50 stands for zero in the data rows.
Here is a table of points, one per row:
70 70 54 50 31 43 60 56 50 40 60 49 40 59 61 61 51 32 37 54 76 63 45 50 67 57 75 36 44 52 67 47
52 33 25 18 61 66 62 36 86 61 20 78 45 28 22 81 45 36 46 62 53 73 63 41 70 86 41 62 73 52 0 35
40 38 59 39 47 49 37 32 47 62 46 63 69 52 51 38 50 18 60 51 57 51 48 69 55 39 52 41 54 37 78 57
48 38 61 58 52 48 48 44 31 58 63 40 44 43 37 69 42 57 66 51 56 10 66 56 36 73 48 52 32 62 78 57
66 72 59 54 58 57 50 57 60 50 50 44 40 48 41 14 50 51 56 52 59 34 30 46 90 49 62 56 37 64 63 61
46 56 51 37 52 47 47 43 25 61 55 45 51 66 55 57 53 41 59 47 61 39 55 45 43 58 72 57 66 51 56 47
14 51 42 61 26 43 33 38 36 38 44 60 32 30 59 62 73 37 48 64 48 33 15 40 72 62 67 42 43 58 53 39
37 22 16 64 57 54 70 52 72 39 51 78 50 84 40 23 42 57 35 54 55 35 45 67 0 74 29 56 69 47 74 36
53 72 16 56 30 32 69 55 48 49 54 82 72 34 47 66 32 61 63 41 66 52 55 57 24 48 29 41 48 35 20 64
40 50 35 54 36 44 34 58 62 38 45 52 54 70 75 74 44 30 58 51 40 59 74 41 37 70 58 42 58 38 63 57
62 55 58 52 51 48 52 49 58 38 53 49 50 51 62 47 55 32 51 40 45 67 53 43 58 56 56 39 43 52 59 47
61 55 55 52 32 42 71 37 23 59 19 49 58 39 62 63 21 37 51 67 23 54 18 34 46 53 61 68 37 45 48 41
27 13 51 39 74 29 15 44 50 46 44 52 47 55 76 54 17 54 46 53 54 40 18 46 68 25 72 59 33 48 34 33
71 70 52 48 60 34 51 62 64 99 45 46 58 47 31 66 70 51 33 58 63 46 35 59 35 44 47 37 56 67 79 55
35 71 48 43 39 43 37 62 63 75 33 29 44 45 54 54 44 31 52 65 36 39 43 60 75 47 37 34 63 50 57 41
29 42 50 54 45 48 46 37 48 75 61 69 43 41 65 49 48 62 53 46 43 56 46 40 40 37 40 47 64 47 61 50
41 37 64 61 58 42 48 35 66 50 33 65 70 84 42 53 67 62 52 34 36 41 37 43 56 56 48 58 41 32 15 63
55 50 58 36 47 35 37 63 16 67 74 69 55 56 55 46 58 35 56 81 51 36 52 46 42 49 58 50 50 45 59 57
49 75 50 43 71 45 51 48 40 38 45 60 21 57 47 48 45 28 53 38 61 66 36 64 65 54 28 42 47 48 45 60
47 70 66 50 44 49 56 63 67 34 43 47 58 59 35 57 42 66 56 48 51 60 43 52 46 81 73 45 38 56 32 49
32 19 53 40 67 43 56 37 42 68 57 73 88 46 99 27 38 54 51 41 58 53 76 31 38 49 44 35 56 78 61 54
58 17 56 57 58 70 55 34 56 35 77 48 47 61 52 59 36 41 40 29 72 47 63 30 40 34 69 45 38 33 53 42
36 47 63 57 27 72 43 47 52 37 58 40 39 66 44 42 37 34 57 61 48 53 48 37 48 43 38 43 52 48 60 52
24 47 58 44 29 38 66 58 40 57 44 41 53 39 53 45 66 47 31 52 34 49 29 51 50 50 59 62 62 50 36 45
43 38 75 57 42 48 67 63 36 42 70 65 50 46 13 39 47 24 70 52 47 69 51 50 53 59 40 45 27 50 28 28
59 46 39 38 36 30 46 52 44 51 77 52 14 61 53 53 35 45 44 10 51 54 46 46 58 34 36 38 49 68 45 27
30 60 40 34 45 62 66 41 24 41 78 37 59 70 47 39 68 80 73 52 53 72 32 42 59 40 43 58 76 69 49 55
78 45 18 57 42 77 57 70 39 49 23 75 63 68 24 43 65 42 54 82 40 62 57 69 59 15 37 48 52 65 15 35
37 72 49 34 47 55 50 67 62 45 51 39 44 52 25 34 39 45 51 52 53 28 53 48 52 48 75 50 35 51 35 54
52 60 36 39 53 48 33 48 58 45 42 49 57 51 42 43 44 27 56 48 51 59 40 38 33 53 60 52 23 58 58 55
53 49 50 48 66 70 39 59 56 28 29 39 75 44 29 81 71 76 34 60 46 51 53 39 65 49 32 55 54 70 59 68
67 37 56 58 56 65 63 52 41 75 99 47 55 51 68 79 55 26 37 43 41 21 35 63 58 32 36 58 54 44 18 71
52 28 55 35 47 54 53 70 58 27 77 46 39 32 67 47 54 52 66 28 58 42 48 38 36 44 52 57 31 50 61 61
66 54 36 39 56 40 64 35 42 39 52 23 92 45 34 41 46 31 27 63 29 44 58 53 49 59 54 37 50 44 71 54
39 54 27 48 49 49 76 37 70 41 70 40 63 60 57 56 58 84 78 48 65 26 50 45 79 34 45 51 14 50 54 35
44 62 60 37 41 52 48 29 57 49 40 51 50 71 63 36 64 60 36 50 60 61 78 41 47 52 54 58 34 58 25 44
35 45 72 33 40 39 49 44 61 56 49 52 40 70 49 35 59 57 71 29 38 71 86 69 54 44 50 59 45 34 36 66
75 53 53 64 58 31 59 55 60 43 45 59 45 58 38 67 67 56 64 27 35 59 48 39 67 54 33 46 55 67 66 56
44 37 42 54 32 60 55 58 22 88 24 46 49 54 48 62 66 83 46 31 76 14 61 40 55 44 23 54 37 53 55 59
62 63 99 50 44 44 39 42 70 41 58 32 28 54 64 52 54 40 27 22 62 33 71 66 47 58 51 45 79 50 37 74
45 57 54 52 70 64 56 46 46 46 49 61 47 42 62 44 53 49 49 51 51 54 51 46 63 47 66 58 50 53 61 57
32 52 62 56 58 52 67 51 48 58 14 40 43 41 58 56 37 39 39 52 54 53 34 58 40 54 60 42 54 63 40 46
53 74 54 50 68 40 62 36 49 41 41 69 54 42 46 54 42 43 68 64 61 55 48 50 49 38 43 57 40 43 75 63
58 40 57 55 71 45 54 55 51 39 42 42 55 56 40 52 53 52 59 34 62 54 49 47 64 38 75 41 65 56 53 48
48 32 42 65 54 40 56 74 30 31 40 88 27 31 56 12 32 66 26 68 57 76 69 64 79 79 42 60 87 27 71 39
65 51 26 36 52 77 68 41 29 78 30 44 38 68 46 43 85 60 60 33 45 46 62 52 74 47 68 29 22 27 48 46
46 80 40 67 69 71 66 38 48 53 60 57 32 41 59 68 58 97 61 62 51 55 52 64 42 31 61 79 49 72 46 75
56 3 35 60 26 57 64 53 83 60 47 77 45 32 73 21 43 72 70 54 48 36 35 55 34 64 40 52 76 36 42 48
63 32 51 56 41 51 46 60 44 96 73 41 69 49 44 57 54 32 44 60 58 26 52 62 61 63 39 70 50 63 79 32
61 32 55 40 28 54 47 50 60 49 37 35 73 47 78 40 46 44 54 49 49 40 50 53 43 31 36 70 49 52 68 53
45 80 95 43 65 32 34 57 74 41 47 31 31 55 71 56 50 40 11 60 68 71 42 45 4 46 64 52 68 31 48 37
31 51 70 59 35 47 35 59 55 50 27 45 75 48 52 25 50 34 48 47 34 55 70 33 35 28 34 49 57 39 34 42
53 39 55 63 68 52 26 55 54 53 14 51 66 34 25 55 51 19 42 40 35 73 46 49 53 51 72 47 50 48 55 41
60 41 22 71 71 41 58 54 45 63 18 13 30 34 55 30 54 36 62 67 50 86 54 35 32 75 25 50 72 47 14 51
53 48 61 34 67 41 50 59 42 41 47 53 55 46 54 42 49 56 45 34 50 47 52 53 67 57 52 58 57 44 53 44
30 52 49 68 53 57 40 42 44 46 47 38 32 47 2 67 61 54 45 36 60 44 56 55 35 51 59 73 31 64 41 56
43 64 24 55 54 29 47 50 72 49 77 47 6 43 46 51 44 59 33 37 26 36 69 43 53 20 74 75 66 43 68 79
49 25 18 57 52 52 53 57 51 58 40 15 55 36 51 31 46 55 57 79 66 63 61 68 36 65 47 47 60 36 20 43
51 86 72 50 69 47 53 53 69 35 38 75 56 46 62 54 48 35 52 68 37 30 70 37 40 49 50 43 65 49 52 52
46 78 39 51 54 72 47 60 42 26 23 33 64 56 75 61 69 47 55 45 25 54 45 69 42 54 50 63 24 79 41 49
42 40 52 43 43 59 36 51 64 95 64 62 45 46 61 65 53 79 47 52 54 80 36 56 57 39 44 48 39 51 76 60
63 27 34 60 59 49 81 46 60 15 58 88 14 28 50 33 48 42 48 71 70 56 54 61 19 45 47 42 53 48 37 48
41 46 46 57 42 35 48 39 47 31 50 48 52 60 58 35 49 35 48 39 50 60 60 40 61 42 38 45 38 35 43 46
53 17 65 56 35 43 42 38 49 40 57 48 67 43 62 42 37 60 50 40 27 61 40 68 41 41 59 42 32 52 60 43
55 72 15 77 55 57 22 51 58 19 74 71 70 35 55 30 50 40 64 33 68 57 51 61 45 67 55 55 71 37 8 34
61 59 58 49 47 38 21 44 29 59 36 52 53 56 26 43 44 68 35 59 43 59 53 48 50 43 56 30 47 50 37 53
79 66 57 43 64 68 56 47 35 37 61 44 39 50 46 80 73 79 68 54 49 29 43 65 33 49 37 53 49 27 76 18
55 60 49 49 54 49 54 68 32 34 65 44 63 45 51 63 55 61 22 52 48 36 62 57 62 48 32 42 45 46 63 54
53 73 61 35 68 54 36 23 47 71 63 50 39 55 73 26 57 54 60 94 22 42 75 32 53 63 38 42 41 48 36 44
76 41 52 44 46 46 39 66 54 50 58 40 56 49 36 51 65 44 35 46 46 60 43 44 30 75 51 36 36 62 45 60
43 50 51 54 47 50 37 59 48 32 47 38 42 43 39 52 28 64 57 37 44 47 31 52 33 52 69 41 60 58 33 39
34 52 52 49 49 61 58 47 53 32 51 28 44 46 29 39 41 45 46 10 42 47 40 53 49 41 52 46 54 53 47 42
65 25 59 35 12 55 21 29 30 38 42 51 58 50 39 50 36 65 60 54 55 32 38 37 47 54 44 53 69 46 55 59
59 65 55 60 42 58 53 37 65 69 70 24 77 39 31 64 50 70 42 59 45 74 57 62 71 43 45 60 54 60 79 50
62 75 51 53 61 74 42 76 36 86 57 45 47 50 56 76 25 56 28 47 38 57 38 42 60 69 38 47 47 31 71 59
41 40 55 57 44 37 64 58 56 42 76 28 27 61 48 69 46 67 68 73 60 26 52 49 89 26 57 42 53 49 64 59
These points spread out most along one direction. Take the direction at right angles to it along which they spread out most. Go by this last direction. How many in every 100 of the points above lie lower along it than each point below? Answers are rounded to whole numbers. More than half of the points above lie lower than the first one.
63 27 34 60 59 49 81 46 60 15 58 88 14 28 50 33 48 42 48 71 70 56 54 61 19 45 47 42 53 48 37 48 : 4
35 45 72 33 40 39 49 44 61 56 49 52 40 70 49 35 59 57 71 29 38 71 86 69 54 44 50 59 45 34 36 66 : 38
49 75 50 43 71 45 51 48 40 38 45 60 21 57 47 48 45 28 53 38 61 66 36 64 65 54 28 42 47 48 45 60 : 79
45 57 54 52 70 64 56 46 46 46 49 61 47 42 62 44 53 49 49 51 51 54 51 46 63 47 66 58 50 53 61 57 : 45
44 37 42 54 32 60 55 58 22 88 24 46 49 54 48 62 66 83 46 31 76 14 61 40 55 44 23 54 37 53 55 59 : 12
53 72 16 56 30 32 69 55 48 49 54 82 72 34 47 66 32 61 63 41 66 52 55 57 24 48 29 41 48 35 20 64 : 17
71 70 52 48 60 34 51 62 64 99 45 46 58 47 31 66 70 51 33 58 63 46 35 59 35 44 47 37 56 67 79 55 : 88
58 17 56 57 58 70 55 34 56 35 77 48 47 61 52 59 36 41 40 29 72 47 63 30 40 34 69 45 38 33 53 42 : 11
52 33 25 18 61 66 62 36 86 61 20 78 45 28 22 81 45 36 46 62 53 73 63 41 70 86 41 62 73 52 0 35 : 86
41 40 55 57 44 37 64 58 56 42 76 28 27 61 48 69 46 67 68 73 60 26 52 49 89 26 57 42 53 49 64 59 : 13
46 80 40 67 69 71 66 38 48 53 60 57 32 41 59 68 58 97 61 62 51 55 52 64 42 31 61 79 49 72 46 75 : 33
